In the data rows, the value 128 means zero.
Every row has a hidden score. In each pair, how much higher is the second row's than the first's? 10 means about the same, 20 much higher and 0 much lower. The score is a weighted sum of the row's numbers plus the product of two more (or one squared), each taken from its middle value.
[150 110 117 144 140 146 154 159  88 129 140 152  92 128 106 140]
[117 125 132 153 150 131 141 116 155 115 147 111 148 130 136 136] ~ 10
[109 117 135 148 140 143 129 102 152 116 146 114 146 127 123 113]
[118 122 124 139 138 146 130 159 124 158 126 119 138 132 104  58] ~ 9
[113 110 144 139 143 141 133 113 111 141 138 120 103 136 143 153]
[144 109 138 149 141 140 143 135  95 136 146 128  91 128 129 151] ~ 13
[105 106 117 115 144 129  89  96 126 147 149 110 124 139 143 160]
[137 189 133 140 120 124 119 117 106 155 125 119 116 129 138 138] ~ 10
[128 108 131 125 137 120 107 108 119 152 147 108 104 132 135 143]
[110 111  94  82 133  89 125 103  85 134  60 191  93 131  45  54] ~ 6
[204 148 137 148 142 141 117 190 129  67 128 111  94 132 145 135]
[110 110 138 113 135 144 119 119 146 128 144 112 152 125 143 150] ~ 9
[109 152 143 129  94  82 150 170 159 131 104 137 164 116 134  95]
[108 138 129 151 138 118 143 101 148 115 148 113 155 128 138 129] ~ 14
[115 175 151 148 146 123 141 106 151 112 139 112 163 130 150 131]
[144 107 127 148 143 144 151 142  92 131 144 139  94 130 120 148] ~ 10
[163 192 141  92 130 146 138 111 107 167 140 115 131 133 147  69]
[107 131 135 129 146 136 144 105 138 146 146 111 152 126 127 116] ~ 11
[117 106 138 135 148 139 104 114 116 150 148 112 109 129 143 157]
[109 112 123 118 116 142 136 140 120 154 144 119 123 128 122 131] ~ 10
[110 110 141 117 115 136 120 139 104 140 112 126 105 130 147 147]
[165 111 123 139  79 123 154 167  92 157  68 154 116 132 137 136] ~ 8
[144 161 132 106 144 142 138 145 115 167 128 122 139 133 136  66]
[130 105 145 149 138 136 119 106 159 106 149 113 148 132 120 134] ~ 16
[151 177 143 123 136 122 101 104 163  68 121 156 147 127 142 136]
[111 112 137 148 128 124 131 124 111 109  69 158 121 125 109 135] ~ 8
[110 115 131 118 129 131 110 121 120 134 135 113 110 134 123 143]
[108 140 142 130 116 105 150 138 153 130 130 122 164 123 136 116] ~ 7
[112 110  85 151 144 145  61 186 122 157 114 111 118 101 147 146]
[104 115 131 113 126 146 142 117 124 153 151 117 135 123 123 121] ~ 10
[125 133 132 144 143 130 134 105 157 110 147 112 149 119 139 141]
[105 135 133 152 143 132 142 113 143 127 143 112 149 130 135 126] ~ 11
[113 161  60  46 143 145 158 111  86 126  87 168 103 131 132 112]
[108 114 126 119 116 143 141 133 118 158 143 119 126 130 122 124] ~ 13
[108 105 108  96 138 132  89  99 132 133 150 107 120 134 156 151]
[105 130 133 122 144 128 146 107 145 146 141 107 157 124 127 110] ~ 9
[112 107 136 122 131 146 112 112 110 141 129 123 112 128 145 140]
[113 109  71  76  43 145 145 163 104  93  95 141 119 132  39  42] ~ 17
[143 132 141 151  64  82 149 149  92 147  77 208 123 133 106 152]
[107 174 153 153 144 115 141  97 156 115 129 119 153 131 149 148] ~ 13
[171 182 126 148 120  94 131 102 155  68 108 135 144 128 151 151]
[110 154 143 136  70  68 152 182 161 124 105 144 162 121 143 111] ~ 8
[110 127 136 126 141 142 150 107 142 149 140 108 150 126 124 113]
[109 130 139 130 136 124 147 113 147 138 143 116 158 126 137 127] ~ 9
[111 131 137 125 142 127 149 113 149 137 140 111 157 124 134 119]
[109 110 123 122  98 132 137 154 108 155 138 128 113 130 123 135] ~ 10
[136 112 142 134 122 137 132 126 162  90 148 121 155 131 129 130]
[101 110 114  99 144 147  84 101 135 151 153 107 127 130 148 142] ~ 6
[116 163 135 132 145 120 142 107 137 146 149 113 151 133 140 121]
[130 127 140 136 132 133 155 105 147  88 151 107 154 131 146 146] ~ 13
[110 109 128 152 142 143 136 105 141 107 122 119 147 133  98 109]
[204 108  62 149 135 142 143 165 138  60 149 113  93 129 122 146] ~ 4
[110 116 123  59 137 136 145 116  86 159  73 188  92 132  86  62]
[135 110 146 136 130 146 113 133 158 113 146 108 135 133 108 121] ~ 10
[105 101 118 114 126 148  79 107 128 144 138 116 120 125 146 152]
[101 108 106 101 134 139  85 102 132 144 142 107 121 131 148 142] ~ 10
[132 109 101 150 141 128 149 171  86 125 120 166  92 123  79 123]
[111 109 124 115  95 136 142 145 117 154 141 125 118 127 125 131] ~ 11
[116 110 122 109 144 122 100  98 124 147 149 105 120 129 143 127]
[124 188 103 132 141  81  59 136 159 142  59 197 141 128  67 130] ~ 15
[124 115 138 139 121 111 136 117 129 121 147 112 128 132 138 152]
[192 158 145  85 122 132 107 118 159  92  71 172 146 127 145 148] ~ 10
[109 147 143 134 101  92 150 160 157 128 120 128 165 123 138 110]
[203 109  78 148 136 143 144 146 121  70 148 113  93 130 113 151] ~ 12
[115 113 103  98 135  99  71 127 139 154 143 119 127 126 112 112]
[108 110 126 117 110 143 140 134 119 155 146 121 126 128 121 123] ~ 10
[107 119 127 126 134 152 143 106 127 149 145 110 136 128 133 124]
[120 181 143 135 124 122 109 116 115 144 117 120 115 135 145 132] ~ 10
[108 117 134 151 144  67 112 105 109 112  55 180 107 127  38  65]
[140 186 138 107 144 138 135 139 121 167 145 112 139 132 145  75] ~ 9
[133 126 141 141  65 114 130 187  86 149 103 177 101 133 128 148]
[108 112 131 121 113 145 143 134 117 154 148 119 126 127 122 128] ~ 13
[110 113 104  90 132 117  73 104 132 148 148 110 126 127 127 132]
[125 152 141 154 138 122 143  96 152 110 140 106 153 130 149 142] ~ 10
[116 113 142 142 135 146 133 107 152 114 134 104 137 130 123 134]
[131 110 129 148 144 142 143 126  98 133 143 131  93 132 123 144] ~ 10
[132 136 147 145 146 128 133 111 158 113 148 116 148 130 149 146]
[122 109 119 140 118 128  99 177 125 161 108 123 127 131  56  40] ~ 13
[114 109 143 128 121 121 136 140 106 145 100 138 114 133 136 152]
[111 106 132 103 144 136 112 102 133 129 147 114 135 127 147 154] ~ 9
[132 111  91 150 137 144 150 136  93 116 136 141  99 124  87 117]
[161 127 124 138 144 144 128 121 115  93 142 124 102 132 126 148] ~ 12
[142 123 142 119 133 145 104 118 151 104 149 113 129 129 134 145]
[162 110 143 151 143 134 149 151  92 135 146 130  93 133 142 149] ~ 12
[118 111 135 151 133 142 116 118 158 117 147 110 143 133 100 102]
[155 117 144 104 134 140 123 116 163  91 139 126 150 134 130 138] ~ 8
[153 109 131 149 143 142 152 156  89 131 143 143  93 130 122 150]
[109 135 143 131 131 118 149 126 151 135 134 118 165 126 136 114] ~ 7
[118 112  39 132 133 126 146 117  92 117 124 174  97 100  43  58]
[115 111 102  95 131 125  73 119 132 155 149 110 130 120 132 122] ~ 15
[114 110  97  76 136 134 142 107  86 123  80 187  93 132  57  68]
[123 112 140 146 140 136 141 106 151 104 147 108 150 134 123 137] ~ 14
[152 137 142 110 124 131 114 118 160  85 118 145 158 128 132 132]
[120 108 105 155  80 123  82 118 104 144  71 147 104 111 137 151] ~ 3
[119 112  40 134 144 130 151 124  94 125 131 163  96 106  53  71]
[105 130 142 132 136 128 146 108 141 136 144 111 154 126 133 121] ~ 14
[104 116 128 109 145 150 104 100 128 145 137 117 116 133 147 153]
[113 130 138 122 140 131 146 107 143 144 143 108 154 124 140 118] ~ 9
[135 115 139 140 139 133 131 100 162  98 148 113 153 124 128 135]
[120 127 139 140 144  83 118 101  99 146  70 160 107 129  81  65] ~ 7
[110 162 136 152 129 142 114 149 147 151 145 112 141 132 134  83]
[205 190 117  39 137  98  60 103 157  64 126 117  98 128 117 110] ~ 15
[104 121 136 125 152 142 149 104 137 151 149 110 148 124 134 123]
[136 169 132 147 141  99  68 125 140 137 120 129 116 122 100 131] ~ 11
[112 136 144 125 134 120 149 121 150 137 132 116 161 120 134 110]
[107 121 131 153 142 139 136 113 149 120 141 109 149 131 114 108] ~ 14
[135 188 143 142 140 120 120 103 161 118  98 128 149 131 155 138]
[106 190 147 145 144 122 137 112 145 140 130 121 149 134 145 127] ~ 10
[108 145 142 131 108  96 150 153 156 135 116 129 165 119 135 104]
[151 123 156 148 142 141  94 104 144  88 142 109 117 121 142 146] ~ 13
[122 114 131 151 131 124 142 107 157 102 151 111 148 133 134 137]
[107 119 133 128 138 140 146 105 128 141 151 110 139 131 133 124] ~ 8
[148 149 144 133 124 141  95 114 160 111 117 132 143 128 136 123]
[109 126 134 128 146 137 143 106 143 144 144 112 154 125 131 118] ~ 8
[134 108  97 148 142 137 152 154  90 117 127 155  93 122  88 125]
[110 123 136 124 145 140 145 104 142 142 141 109 154 125 123 113] ~ 11
[169 111 142 151 144 133 152 160  89 133 145 132  92 132 144 144]
[119 107 117 118 127 146  99  99 130 146 145 110 121 138 151 149] ~ 7
[113 184 145 151 136  94 152 126 159 110 127 132 166 130 143 133]
[117 113 140 134  95 137 115 118  91 148  76 154 100 124 144 150] ~ 10
[107 136 140 132 127 116 146 130 148 135 132 116 160 123 134 115]
[107 191 136 151 143 133 116 117 150 137 123 124 151 131 143  95] ~ 12
[132 187 142 145  84  51 140 156 155  81  57 195 156 121 145 121]
[123 145 134 150 138 135 130 110 157 116 143 107 150 133 129 122] ~ 15
[129 109 140 134 107 115 147 157 100 148  83 149 113 133 142 152]
[110 150 143 133  90  81 152 172 159 125 112 136 164 120 140 110] ~ 7
[187 110 134 139 126 109 120 111 150  68 149 116 125 130 147 135]
[120 115 135 108  43  55 119 189  87 153  66 180  94 132 116 150] ~ 13
[111 136  79  48 142 145 155 144  86 130  87 180  94 132 126 126]
[110 117 114  87  91 135  82 138 109 149 123 120 103 132 143 146] ~ 11
[110 127 138 130 144 133 148 106 141 137 144 111 152 123 137 116]
[108 107 107 104 140 136  74 108 137 152 149 111 124 125 133 129] ~ 11
[107 109 142 125 133 116 128 136 110 140 112 136 113 132 117 142]
[176 110 142 101 139 124 138 102 159  81 142 120 147 127 145 148] ~ 9
[173 178 141 121 121 112  95 105 160 100  56 193 159 122 146 129]
[112 136 111 124 139  68  96 107 134 114  49 130  99 124 121 151] ~ 15
[159 171 138  86 140 135 147 123 110 167 117 127 141 133 146  85]
[110 108 100  92 138 112  71 122 142 154 147 118 130 127 122 120] ~ 11
[113 120 117  97 141 140  91  97 127 137 142 104 119 119 142 147]
[135 133 136 138 142  96 157 105 154  95 140 119 158 128 142 156] ~ 10
[131 111  67 140 139 140 148 139  90 124 132 161  94 114  66  99]
[129 110 140 134 107 115 147 157  99 148  83 150 113 133 142 152] ~ 14
[138 112 104 150 133 118 153 186  86 125 109 178  94 124  78 127]
[110 150 137 146  42  89  99 188 105 136 106 132  97 130 146 151] ~ 9
[116 109 144 141 147 143 122 118 108 146 137 118 105 129 145 153]
[155 171 141 126 123 140  93 116 160 109  93 148 145 125 138 122] ~ 9
[122 114  89 151  66  67 122 143  89 160  58 197  99 128  54  63]
[134 114 113 149 126 111 152 190  87 133  99 191  99 129  82 137] ~ 14
[148 131 122 138 143  97  89 112 140 113 142 116 125 120 124 123]
[161 112 144 110 139 145 121 112 159  92 148 117 142 129 128 143] ~ 13
[104 125 135 123 144 145 149 102 137 144 145 110 149 132 129 112]
[176 110  57 146 121 129 130 107 113  83 129 133  92 128  60 102] ~ 10
[105 116 106 139 138 146  89 112 127 139 111 115 123 112 148 153]
[137 111  64 143 111 142 160 117  97 109 149 134 103 125  86 116] ~ 9
[145 109 113 147 142 145 151 150  90 129 138 150  93 126 103 135]
[115 114 109 100 138 127  71 105 133 149 144 120 125 132 137 151] ~ 10
[119 122 134 148 142 125 151 102 156 100 152 110 157 138 129 133]
[187 112 143  93 136 127 122 104 158  80 125 133 148 131 147 151] ~ 7
[111 178 136 156 121 132 133 109 135 103 137 109 147 130 116 138]
[111 114 140 130 141 148 142 106 130 143 144 107 136 131 139 135] ~ 7
[188 125 140  79 142  80  73 114 161  67 106 174 148 126 102  75]
[114 109 100  92 137  94  62 136 143 154 139 122 134 127 108 108] ~ 8
[108 113 131 105  95  73 113 177 100 135  86 156  98 132  94 141]
[112 143 140 151 142 132 134 113 146 134 149 111 145 122 139 113] ~ 6
[110 123 134 124 142 140 146 100 137 142 148 104 148 124 135 118]
[141 113 104 145  95 116 159 104 113 111 146 117 119 125 125 141] ~ 9
[144 109  55 114 123 128 138 102 100 101 110 159  92 126  55  74]
[108 109 126 121 100 134 137 162 110 154 138 126 112 131 124 141] ~ 13
[151 109 137 150 143 142 152 150  91 133 144 138  92 131 128 153]
[106 111 129 127 141 150 145 120 127 150 151 114 129 126 129 124] ~ 6
[152 112 140 152 142 145 151 180  87 124 132 146  93 132 126 151]
[105 114 117 107 139 150  85 114 127 137 142 109 120 133 165 143] ~ 9
[139 190 143 142  81  91 123 168 157  92  61 191 164 123 146 109]
[118 110 134 135 143 132 110  99 140 113 128 115 123 133  95 111] ~ 9
[109 106 139 124 137 147 107 106  98 130  98 136 104 118 137 140]
[109 149 143 131 100  88 151 164 158 131 111 133 164 118 135 102] ~ 8
[116 109 134 114 139 112 101 123 131 132 147 115 131 131 138 141]
[115 138 133 153 120 138 132 109 117 150 120 129 126 132 130 102] ~ 8
[122 111 137 120 135 146 110 105 110 131 142 110 102 130 146 145]
[110 118 135 121 135 149 141 105 133 154 145 114 143 126 126 120] ~ 9
[133 112 141 138 150 134 120 110 110 146 146 116 101 132 144 153]
[107 114 137 127 129 150 142 112 124 147 144 109 137 123 132 132] ~ 8
[132 109  62 139 140 141 152 138  89 126 133 163  94 114  67  98]
[118 111 135 111 142 112  97 123 138 133 145 114 136 130 136 140] ~ 14
[145 127 135 151  83  90 152 158  92 142  85 207 115 131  85 148]
[154 180 149 119 146 153  68 113 157  95 111 141 124 140 147 143] ~ 14
[139 109 140 147 108 109 144 139  99 124  54 173 117 125 132 148]
[139 109  90 145 140 146 151 141  89 131 137 156  95 121  88 124] ~ 10
[110 111 122 132 141 147  64 111 147 129 132 107 115 132 145 156]
[121 167 142 130 143 136 136 115 133 157 142 112 142 130 140  97] ~ 6
[106 120 123 153 144 138 141 123 141 130 142 111 151 135 125 103]
[156 190 135 116 114 145 132 103 111 168 142 116 133 129 145  73] ~ 2
[108 118 119  94  67 103  94 176  98 148  99 139  95 130 139 148]
[175 166 138  93 135 145 147 129  97 168  98 140 137 132 139  66] ~ 8
